One turning vector, and how many steps it has turned:
The counts run from 0 to 327.
[-16 -17  22  29 -14   4   4  29 -23  30  -7 -10  28 -21 -22  27   3 -31
  20  44  23  -5   9  10 -15   8 -20   6 -12  14 -14  -3   3  13  39   1
  12 -44  -9  13   3   5  34   7 -38 -12  16 -12 -19 -24  14   3 -18  -6
   5  -3  -6  -3 -36  -8 -14 -21 -23   7   7   5  23  -1 -25 -27  46  30
  26 -24  13 -13  25] => 281
[-12 -10  18  13  -9  12 -12  20 -17  34  -4 -24  19 -11 -37  26  -3 -11
  32  35   8  -2  18  -4 -12   6 -15  -7 -15  27 -15  -4  -8  25  36  -5
  28 -41 -11  19   5  -2  27  10 -23 -19  25  -1 -12 -31   4   7 -11   7
  21 -19  -3   6 -45 -21 -28 -22 -21   8  12   4  12   8 -28 -21  43  32
  28 -14  17  -9  27] => 182
[-31 -21  20   5 -23  25 -18   0 -10  28 -22   3  49  -6   1  15   2 -27
  -1  40  26  -2   3  -3  -7  15 -26   1  -9  13 -29  14   1 -20  10  20
  25 -37   8  24  21   9  21  -8 -30 -22  -4 -26  23 -42  26  -2 -25  13
  -1  10  -5   7 -28  -7 -12 -18  -2  -6  30  13   0  34 -28 -16  46  17
   7 -20  11   5   2] => 113
[-17 -19  17  -9  -3  27 -26 -20  -8  22 -12   2  33   4 -31  15 -11 -11
  -1  46   0   1  16  -3  -9  14 -20 -21 -19   0 -17   9 -13  -9   6  37
  23 -11   3   9  43   3  17   3 -20 -21  -4  -6  17 -45  11 -20 -42  32
   6  15   8  13 -30 -37 -37 -10   8  -6  40   7   7  19 -23 -22  26  27
   0 -22  14  13  11] => 214
[-10 -12  27  33   0  -6   1  27 -27  32  -2 -10  27 -21 -22  17   2 -32
  16  54  18  -7  10  11 -17   8 -21   3 -17   3 -11  -3  -2  14  41   7
   6 -30 -13   3   9  12  35   5 -36  -3  20   8 -21 -20  12 -13 -28  -9
  -2   3  -3  -1 -39 -17 -15 -17 -19  20  10   8  27  -9 -25 -22  46  37
  17 -20   1 -18  25] => 280
[-15  -3  27  18  -8  13  -6 -19  -3  34  -1 -18  23   2 -29  21 -27 -14
   7  54  -3  16  19  -2   5  26 -17 -19 -15  -9 -15  20 -11   0  13  30
   8 -21 -20  -4  46   0  14   7 -28 -17   7  -2   1 -38   8 -17 -38  24
  -6   0   1  20 -18 -34 -26 -14  -9   6  21  27  11  14 -25 -29  31  39
  11 -18  25   6  29] => 221
[-20 -11  22  -1 -27  41 -15   1  -2  24 -13  -7  20   6  -6   7  -9  -9
   5  27   0  -1   8  -9  -2  27 -21  -7   2  15 -26   8 -17   2  14  12
  26 -39   8   9  33 -22   8  -6 -31 -26   5 -27  17 -61   8  -5 -22  12
  11 -16  -1  22 -21 -23 -24 -19 -10 -13  32  13  -3  50 -25 -23  34  26
  10 -20  33  10  19] => 20
[ -3  -3  33  22  -2  18  -4   0 -10  33   4 -20  10  -2 -25  18 -10 -22
  25  49  -5  -3  22 -18   3  27 -11 -20 -17 -10 -14  -3 -15   8  31  11
  13 -20   1   1  35  -7  17   0 -34  -6  16  -2  -2 -47   0 -26 -37   4
  -4  -5   3  15 -12 -39 -23 -20   0   8  26   8   9  22 -36 -29  30  35
 -10 -33   7  11  36] => 29
[-14 -13  27  16  -2  -1 -29  21 -15  39 -27 -19  31 -11 -20  -9 -10 -27
 -14  52  27  -6  11   8  -8   1 -28 -15 -21  11 -16  17 -19  -5   8  21
  13 -23 -12   7  35  18  25 -10 -35 -15   4   4 -15 -11  15  -9 -34  -3
  16  10   6  16 -47 -10  -2 -21 -15  21   7  24   8 -13 -25 -12  48  30
  31 -18  22 -11   7] => 297
[-29  -9  35   8  -4   9 -18  -4 -12  33  -5 -23  27  -9 -30  12  -6 -17
   2  43  22  -3   4  -6  -2  10 -17 -23 -31   3 -17  16 -12  -1  25  16
  19 -26   0  31  16  18  18  -1 -28   5  11   8   8 -31  15 -16 -31  21
 -11   2   4  19 -33 -36 -15 -15   2   7  22   8  -2  13 -42 -22  60  28
   5  -8  14  -3   8] => 315
[-17 -17  24  11  -5   9 -20   2 -13  36 -14  -4  45  -2 -12   2  -4 -29
  -8  59  24   1  12 -11  -2  18 -18 -24 -23   7 -24  17 -18 -25  -2  27
  17 -20  -1   6  44  14  15  -5 -38 -23 -10 -10  12 -28  21 -13 -45   8
  -7  27   1  10 -29 -12 -11  -7   2   9  32  27  -3   6 -21  -8  40  26
   7 -23  16  -1   7] => 110
[  3 -15  30   6  -1  22 -28   9 -34  27  -9  -7  29  -2 -44   8  -6 -15
   6  40   5 -12  18  10  -5   5 -15 -22 -13  17  -9 -14 -14  13  11  38
  21 -22 -13  17  39   2  30  22 -12 -30  -7   5 -20 -25   9 -18 -34   4
  26   1  24   4 -52 -25 -28 -28  -8  19  32  -2  25 -11 -16 -11  27  22
  21 -12  11  -6  11] => 191
[-32 -13  15   7 -24  35 -18  23 -12  21 -27 -18  23 -18 -10  -4  -2 -16
  24  27  13 -19  14  -2 -21  16 -26  -7  -7  14 -16  -5 -14   3  27   2
  37 -28  13  28  10  -4  35 -24 -23 -12  27 -13   3 -47  19 -12 -17  -4
  15 -15  -7  17 -38 -33 -23 -18 -13  -1  11  -5   6  28 -28 -26  49  30
  11 -22   7  -3  19] => 165
[-34 -15  20  12 -15  10 -11  -1 -10  33 -14 -16  45  -6  -3  16  -4 -23
  -3  49  26  -2   8  -7   0  14 -25  -9 -23  16 -31  16  -4 -26  13  16
  24 -28   0  29  24  11  19 -26 -31 -19   0 -21  13 -33  24   6 -21  11
 -11   8 -11  12 -31  -6  -3 -14  -4  -7  18  25  -5  30 -34 -18  51  20
  10 -23  10   5  15] => 112
[ -7 -16  22  31   3   5 -18  24 -20  33  -9  -3  35 -16 -30  11  -1 -32
   9  54  19  -6  15  -5 -13  14 -23 -17 -14   9 -11  -7  -8   0  17  19
   7 -31 -22  -2  29  12  30  14 -31  -7   4   3 -26 -16  19  -7 -36  -5
  13   8   1  -7 -42 -15 -12 -20 -10  20  14   3  23 -33 -16 -12  36  42
  21 -17  10 -22  17] => 285
[-20 -16  33  22  -3   1 -10  22 -31  34 -19 -20  32 -11 -31   7   0 -30
   0  45  33 -14  11  10  -9   0 -26 -13 -17  16 -16   3  -7  -2  22  16
  15 -29 -13  31  17  12  32  -9 -32 -13   7  -2 -16 -10  17  -6 -20 -12
   7  10   5   0 -56  -8  -7 -26 -15  18  10  13  17  -4 -24 -17  49  22
  25 -11   6 -13  14] => 292
[-23 -21  22  19 -20   6  -7   9 -24  37 -11  -9  45  -9 -25  30  -5 -26
  -8  38  23   5   6  21  -2   4 -25   6  -6  28 -17   5  -4   3  19  18
  16 -46 -18  25  14   2  25   3 -33 -34  -7 -20   1 -19  20  10 -10   8
  10   4   3   3 -42   9 -20 -27 -19   3  11  19  19  16 -22 -18  40  14
  40 -10  15 -13  18] => 95
[-21 -12  25  36 -21  34 -12  19 -24  35   6  -1  36  -4  -4  19  11 -24
  17  40  15   5   4 -10  -2  29 -23 -13   7  13 -25 -13   1 -11  29 -10
  18 -55  -6  16  20 -10  16  12 -35  -6   0 -23  -6 -37  16  -6 -14   2
   1 -10  -6  -6 -28   1  -9 -31 -11 -10  27   1   9  15 -26 -27  42  30
   4 -15  10 -14  25] => 136
[ -8 -13  31   4   1   5 -26  11  -9  30 -16 -10  32  -6 -20   0  -2 -22
   1  46  29  -5   4 -14 -10  10 -15 -17 -34   9 -14  20 -21   0   7  26
  15 -20   4   5  28  20  23  -1 -39  -9   4  11  11 -38  20 -12 -43  10
   1  13  -2  23 -39 -33 -12   0 -12  15  32  22  -5  -2 -19  -3  41  36
  17 -18  30  -1  -3] => 308
[-16 -13  29   3 -19  19 -25  13 -35  40   1  -9  29  11 -28   9   7 -19
   7  30  13  -7  -2   1  -2   5 -18 -13 -16  32 -29   5 -11   4  16   5
  27 -47  -5  31  16  -8  17   3 -27 -38 -14 -20   0 -31   4   6 -16   3
  19   1  14  10 -41   6  -4 -31 -16  12  34   1   5  35 -38 -16  40  10
  13 -26  20  15  18] => 2
[-22 -16  21  11 -14  -5  -8   8 -24  40  -8 -11  39 -11 -20  15  -5 -30
  -9  54  20  -2   4  14  -7  -2 -23  -5 -19  18 -28  13   1 -14  24  22
  20 -35 -16  18  19   9  25 -11 -31 -29 -17 -15 -10  -7   7   7 -20  10
   2  17   2   6 -35  10   3 -31 -19  11  11  18  19  16 -36 -21  48  18
  25 -24   6   1  19] => 100
[-18 -11  20  25  -4   2  -5  13  -5  33  -9 -11  29 -25 -16   5  -8 -34
  17  61   4  -2  13  -2 -16  19 -30  -2 -14  -6 -11  -3  -8   5  37  14
   8 -24 -17  -6  27   9  36  -4 -31   7  19   0 -23 -24  16 -21 -28   5
  -1  -7  -7   4 -27 -20 -19 -25 -18   7  -3   7  22  -8 -23 -31  47  44
  15 -20   6 -19  20] => 274
[-14 -18  29  17   1 -12 -13   7 -26  45 -14 -15  40  -7 -21   5 -10 -28
 -13  60  14   2   0   6  -3   4 -21  -8 -20  13 -23  13  -7 -20  11  36
   8 -28 -23   8  35   9  19  -2 -25 -17 -19  -4 -15 -10  15  -3 -29   6
   2  23  10   8 -38   3   0 -23 -12  23  14  20  19   3 -30 -15  42  22
  23 -23  14  -4  14] => 99
[-13 -27  10  11 -18  16 -17  10 -20  29 -18  10  49  -2 -16  30   0 -23
  -4  39  16   0   1  18 -10   5 -24   8   4  27 -21  11  -3   0   7  25
  14 -49 -20  10  32   3  22  16 -32 -32 -15 -18  -1 -25  22  11 -22  14
  20  11  11   1 -43   9 -27 -26 -18   0  24  13  20  12 -11 -11  35  19
  32  -9  23  -7  16] => 96
[-25 -13  21  12 -15  -1 -24  13 -12  37 -24 -18  33 -10 -21  -4  -4 -24
  -8  47  25  -3   4   3  -9   4 -30  -8 -21  17 -22  18 -16  -8  13  20
  25 -25  -8  21  17  14  27 -18 -38 -15   1  -7 -14 -18  13  -1 -17  -2
   7   0  -4  17 -44  -2   1 -25 -21  17   1  17   8   1 -26 -11  60  26
  34 -12  17  -8   7] => 298
[ -5 -25  19  12 -22  27  -2  16 -21  17 -28  12  32  -4  14   7   4 -37
  13  49   0 -23   8   6 -27  21 -24  14  -1   3 -23  -8 -16  -4   9  19
  21 -20  11  -6  34 -19  31  -9 -34 -23  -5 -22   9 -47  17 -11 -32  -6
  12  17   3   0 -25  -7 -22 -14  -6   7  31  12  15  21 -11 -14  20  27
  -2 -42  15  12  21] => 254
[ -8 -13  20   3 -21  46 -26  -1  -2  24 -16   1  22  10  -3   1  -6  -9
   9  29 -10   4  13 -10 -11  30 -15 -16  -4   0 -23   8 -19  -6   5  22
  27 -29   4  -4  48 -13   9   3 -32 -16   1 -18  11 -60  15 -19 -32  14
  12  -4   1  24 -20 -31 -27 -13 -10  -5  37  13  -6  36 -14 -26  28  33
   7 -26  38  18  17] => 21
[-34 -22   5  20 -23  23   3  15  -4  21 -26  -3  33 -24   7  15  -5 -36
  22  46   8 -15  22   2 -17  20 -37   3 -10  -2 -23  -2  -3 -10  32   5
  31 -25  11  17  15   1  38 -25 -30  -6  21 -22   4 -42  23 -10 -17   5
   0  -3 -15   1 -26 -20 -23 -15 -11 -10   7   5  11  23 -25 -30  46  30
   0 -29  -7  -8  26] => 264
[-27 -19  18  26 -15   7 -10  26 -28  36 -12  -9  45 -13 -24  19   9 -30
  14  43  20  -7  12   5 -18   4 -28  -6 -11  25 -24  -6   1  -2  32   4
  26 -45 -14  26   9   8  37  -2 -30 -17   8  -8 -18 -13  18   7  -9  -1
  11  -4  -3 -12 -50   3  -1 -25 -18   5   7   0  18 -10 -25 -18  51  26
  24 -13   5 -23  18] => 287
[-20 -14  37  12 -10  11 -20   9 -36  44   8 -21  28   9 -31   6   2 -15
   0  37  13  -2   1   0   4   7 -11 -18 -20  23 -30   8  -6  -2  26  12
  21 -36 -12  31  22   3  15  -4 -30 -24 -11  -9  -5 -24   1   1 -17   7
  11  -4   9  15 -37   0   1 -36 -18  28  24   8  12  22 -50 -16  43  14
  20 -19  17   9  19] => 1
[ -9  -8  28  18   1   3 -10  16 -22  33  -1 -21  17 -10 -43  24  -2 -17
  29  46   9  -5  17  -5 -10   9 -13 -15 -24  12 -11  -2 -14  24  35   7
  22 -30  -9  11  15   4  29   8 -28 -10  31   9 -16 -26  -1  -7 -25   3
  14 -15   4   6 -43 -32 -24 -24 -17  17  13   1  13  -7 -31 -21  39  36
  22 -20  18 -11  33] => 181
[ -9 -15  10  18 -14  39  -4   3 -22  31   2  12  40   3 -10  38   1 -28
  16  47  -6   6  16  -3   1  29 -18  -8   5  17 -25 -14   4  -5  12  10
  15 -52 -10   4  37 -19  15  18 -20 -38 -14 -32  -1 -39  18   1 -22  12
  13   3   5 -13 -17   0 -22 -23  -5  -9  39   5  18  18 -20 -19  19  22
  -1 -18   9  -4  33] => 236
[  5 -19   9   6 -11  40 -17  22 -29  26 -21  10  25  -1  -4   4  -3 -30
  14  50 -19 -16  11   3 -24  22 -25  -3  13  12 -23 -16 -15  -1  18  19
  26 -30  -5   3  42 -24  34  -6 -18 -35 -11 -24 -16 -38   7 -10 -26  -4
  29   4  16  -3 -31  -2 -25 -29 -17  12  25  -3  27  11 -13 -23  14  24
   8 -33  15   6  17] => 50
